In the data rows, zero lies at 4.5, halfway between 4 and 5.
Here are some numbered points:
array([4, 5, 4, 3, 2, 3, 1, 2, 2, 0, 2, 2, 2, 0, 2, 1, 0, 0, 0]) 0
array([8, 7, 6, 6, 6, 5, 4, 5, 6, 5, 5, 5, 4, 4, 3, 3, 3, 3, 2]) 1
array([7, 7, 5, 5, 4, 4, 4, 3, 4, 4, 3, 4, 4, 4, 1, 2, 2, 2, 0]) 2
array([5, 6, 4, 4, 4, 4, 3, 4, 3, 2, 3, 3, 5, 4, 2, 1, 1, 0, 0]) 3
array([9, 9, 7, 8, 6, 6, 6, 8, 6, 5, 5, 7, 5, 6, 6, 4, 3, 6, 4]) 4
array([9, 9, 8, 7, 7, 7, 7, 6, 7, 6, 5, 5, 5, 5, 4, 5, 3, 4, 3]) 5
array([6, 7, 4, 4, 4, 5, 3, 4, 4, 5, 3, 2, 4, 2, 2, 0, 2, 1, 0]) 6
array([7, 8, 6, 5, 6, 6, 5, 4, 4, 4, 4, 4, 4, 3, 4, 4, 3, 3, 2]) 7
array([7, 4, 4, 4, 4, 2, 5, 2, 2, 3, 3, 1, 3, 2, 1, 0, 2, 1, 0]) 8
array([8, 6, 5, 6, 4, 5, 4, 4, 4, 4, 6, 5, 4, 5, 4, 3, 2, 1, 1]) 9
array([5, 6, 4, 3, 3, 4, 4, 3, 3, 4, 2, 2, 3, 1, 2, 1, 1, 0, 2]) 10
array([8, 7, 7, 6, 5, 5, 5, 5, 4, 5, 3, 4, 4, 4, 4, 1, 2, 1, 3]) 11
array([9, 8, 7, 7, 6, 6, 5, 5, 6, 4, 5, 4, 6, 5, 4, 4, 4, 3, 4]) 12
array([8, 7, 7, 8, 6, 5, 6, 5, 4, 4, 5, 4, 5, 4, 4, 4, 1, 3, 2]) 13
array([7, 6, 5, 4, 4, 4, 4, 4, 3, 4, 6, 3, 4, 4, 2, 2, 1, 2, 2]) 14
array([9, 8, 8, 5, 6, 6, 6, 7, 4, 4, 5, 5, 5, 6, 4, 4, 2, 3, 2]) 15
array([5, 5, 4, 5, 4, 3, 3, 2, 3, 3, 2, 2, 2, 1, 2, 0, 0, 0, 0]) 16
array([7, 8, 8, 7, 7, 8, 7, 5, 7, 7, 6, 6, 7, 5, 5, 4, 5, 5, 4]) 17
array([6, 5, 4, 6, 3, 3, 4, 3, 3, 3, 3, 2, 3, 3, 3, 1, 1, 1, 1]) 18
array([9, 8, 7, 6, 6, 7, 6, 6, 6, 7, 5, 5, 6, 6, 6, 5, 3, 5, 3]) 19
array([8, 7, 5, 4, 4, 5, 4, 4, 4, 4, 4, 4, 3, 2, 2, 2, 2, 0, 2]) 20
array([7, 6, 5, 5, 5, 3, 5, 5, 4, 3, 3, 3, 2, 4, 3, 1, 2, 2, 0]) 21
Which five points above are nearest to each new point, looking only along the 4 directions in which the numbered points spread most? Their numbers follow each, nearest first.
array([6, 8, 5, 6, 4, 5, 4, 5, 4, 5, 4, 5, 5, 5, 3, 3, 2, 1, 3]) 7 1 9 11 20
array([7, 6, 5, 5, 4, 5, 6, 4, 4, 4, 4, 5, 3, 5, 4, 5, 2, 2, 0]) 9 11 1 14 7
array([6, 6, 6, 6, 5, 4, 4, 3, 3, 4, 5, 4, 3, 5, 3, 2, 3, 3, 3]) 11 2 9 14 21
array([6, 7, 5, 6, 4, 5, 5, 5, 5, 4, 5, 3, 4, 3, 2, 3, 3, 3, 1]) 11 7 20 2 1
array([7, 6, 5, 6, 5, 3, 5, 6, 3, 3, 3, 2, 3, 3, 2, 0, 1, 1, 2]) 21 18 2 14 20
array([5, 6, 4, 4, 2, 3, 4, 4, 4, 1, 2, 3, 2, 1, 1, 0, 1, 0, 1]) 16 10 18 3 0
array([6, 8, 4, 4, 6, 5, 4, 7, 5, 5, 3, 4, 4, 4, 3, 2, 3, 3, 2]) 7 11 1 20 9
array([9, 9, 6, 5, 5, 4, 6, 4, 6, 6, 5, 4, 6, 4, 4, 2, 3, 4, 4]) 1 12 7 11 13
array([7, 5, 5, 6, 5, 5, 4, 5, 4, 5, 4, 4, 4, 3, 2, 1, 2, 1, 2]) 2 20 14 11 21
array([7, 8, 6, 8, 6, 6, 4, 6, 6, 5, 5, 6, 5, 5, 5, 3, 5, 3, 2]) 12 1 15 19 5
array([6, 6, 6, 5, 5, 5, 5, 4, 4, 5, 4, 3, 4, 4, 3, 3, 2, 2, 3]) 11 7 20 1 2
array([7, 6, 6, 6, 6, 4, 6, 4, 5, 5, 5, 4, 4, 4, 4, 3, 2, 3, 4]) 11 1 13 7 12
array([8, 7, 5, 6, 5, 7, 6, 5, 3, 4, 5, 3, 5, 4, 3, 3, 2, 3, 2]) 1 11 7 9 13
array([8, 8, 5, 9, 6, 4, 4, 5, 5, 6, 4, 5, 4, 3, 3, 3, 3, 2, 3]) 11 1 13 7 12
array([6, 6, 4, 3, 4, 5, 3, 4, 5, 4, 1, 3, 3, 2, 3, 0, 0, 0, 0]) 10 6 3 18 16
array([6, 6, 4, 4, 5, 4, 4, 3, 2, 4, 4, 2, 3, 2, 3, 0, 0, 0, 0]) 18 3 10 6 16
array([7, 9, 7, 6, 6, 7, 5, 5, 5, 6, 5, 6, 4, 4, 5, 4, 3, 5, 2]) 12 5 19 1 7
array([6, 5, 4, 6, 6, 5, 4, 5, 4, 5, 4, 4, 4, 3, 3, 2, 2, 1, 1]) 2 20 11 14 21
array([5, 4, 5, 4, 5, 3, 3, 2, 4, 3, 3, 3, 4, 3, 2, 1, 0, 1, 1]) 18 3 10 6 16
array([7, 8, 4, 5, 4, 4, 4, 5, 4, 4, 2, 4, 2, 4, 3, 1, 1, 3, 1]) 21 2 11 20 18
array([7, 8, 5, 5, 6, 4, 4, 5, 4, 6, 3, 5, 4, 4, 3, 2, 1, 3, 2]) 11 7 1 9 2
array([9, 7, 6, 7, 6, 8, 5, 5, 5, 6, 5, 5, 5, 5, 5, 3, 3, 3, 4]) 12 19 5 1 15
array([5, 7, 6, 5, 5, 4, 4, 4, 5, 4, 1, 3, 2, 3, 2, 0, 1, 1, 0]) 18 6 10 21 2
array([8, 9, 7, 7, 7, 6, 4, 7, 4, 4, 5, 6, 5, 4, 4, 3, 3, 4, 3]) 12 15 13 1 19
array([8, 7, 6, 5, 5, 5, 4, 5, 5, 5, 4, 4, 5, 6, 3, 3, 3, 4, 1]) 1 9 11 13 7
array([6, 5, 4, 5, 6, 3, 3, 4, 3, 5, 4, 4, 3, 2, 3, 2, 2, 0, 0]) 2 20 18 6 3
array([7, 4, 4, 4, 5, 3, 3, 4, 4, 2, 2, 3, 1, 2, 1, 0, 1, 0, 1]) 18 16 8 3 10
array([8, 8, 5, 5, 7, 6, 6, 4, 5, 4, 5, 3, 4, 4, 4, 3, 3, 2, 1]) 1 11 7 13 9
array([9, 9, 7, 6, 7, 7, 7, 5, 6, 5, 5, 4, 5, 4, 4, 4, 3, 3, 3]) 12 5 19 1 15
array([9, 7, 4, 5, 5, 4, 5, 5, 5, 4, 4, 4, 3, 3, 5, 3, 2, 3, 2]) 11 7 13 1 9
array([8, 6, 6, 6, 5, 6, 5, 4, 4, 5, 4, 3, 5, 3, 2, 2, 3, 2, 1]) 11 2 1 20 7
array([7, 6, 6, 6, 6, 5, 4, 4, 4, 4, 4, 5, 4, 4, 3, 2, 1, 3, 2]) 11 7 1 9 13
array([8, 7, 7, 7, 5, 5, 6, 5, 5, 4, 4, 5, 4, 5, 4, 3, 3, 3, 3]) 13 1 11 12 15
array([7, 7, 5, 6, 6, 5, 4, 5, 5, 4, 3, 3, 3, 3, 3, 1, 4, 1, 1]) 11 2 20 7 21
array([7, 7, 6, 6, 5, 4, 5, 5, 3, 5, 5, 4, 3, 3, 3, 1, 3, 3, 3]) 11 1 7 2 21
array([7, 7, 6, 5, 5, 4, 4, 5, 4, 4, 4, 3, 4, 3, 3, 3, 0, 2, 2]) 11 20 2 9 14
array([9, 9, 6, 7, 7, 5, 6, 7, 6, 6, 5, 4, 5, 5, 4, 4, 2, 3, 2]) 12 15 13 5 19
array([8, 8, 6, 7, 7, 5, 5, 7, 5, 4, 4, 6, 5, 4, 3, 2, 2, 2, 3]) 13 1 12 7 11
array([7, 6, 6, 6, 6, 4, 4, 3, 5, 4, 4, 4, 3, 3, 3, 2, 2, 2, 2]) 11 2 21 20 7
array([5, 8, 4, 4, 4, 3, 5, 3, 4, 3, 3, 3, 2, 3, 2, 0, 0, 0, 0]) 18 3 10 16 6
array([6, 7, 5, 4, 5, 4, 3, 4, 5, 3, 4, 4, 3, 3, 3, 2, 2, 2, 0]) 20 2 14 3 6
array([6, 5, 5, 5, 4, 4, 4, 3, 3, 2, 1, 3, 2, 3, 2, 1, 0, 0, 0]) 18 16 3 10 21
array([6, 7, 6, 4, 7, 6, 3, 5, 4, 5, 3, 5, 4, 2, 3, 3, 2, 2, 3]) 7 11 20 1 2
array([7, 7, 7, 4, 6, 4, 5, 4, 5, 5, 3, 4, 4, 3, 3, 3, 2, 2, 2]) 11 7 1 20 2
array([8, 7, 6, 6, 5, 6, 4, 5, 6, 4, 4, 4, 4, 3, 5, 2, 1, 2, 2]) 7 11 1 13 9
array([9, 6, 7, 6, 5, 4, 5, 5, 6, 4, 4, 4, 4, 4, 6, 4, 4, 2, 2]) 13 1 11 7 12
array([8, 6, 6, 6, 5, 5, 5, 5, 5, 5, 4, 4, 4, 3, 4, 2, 1, 2, 1]) 11 1 7 13 9
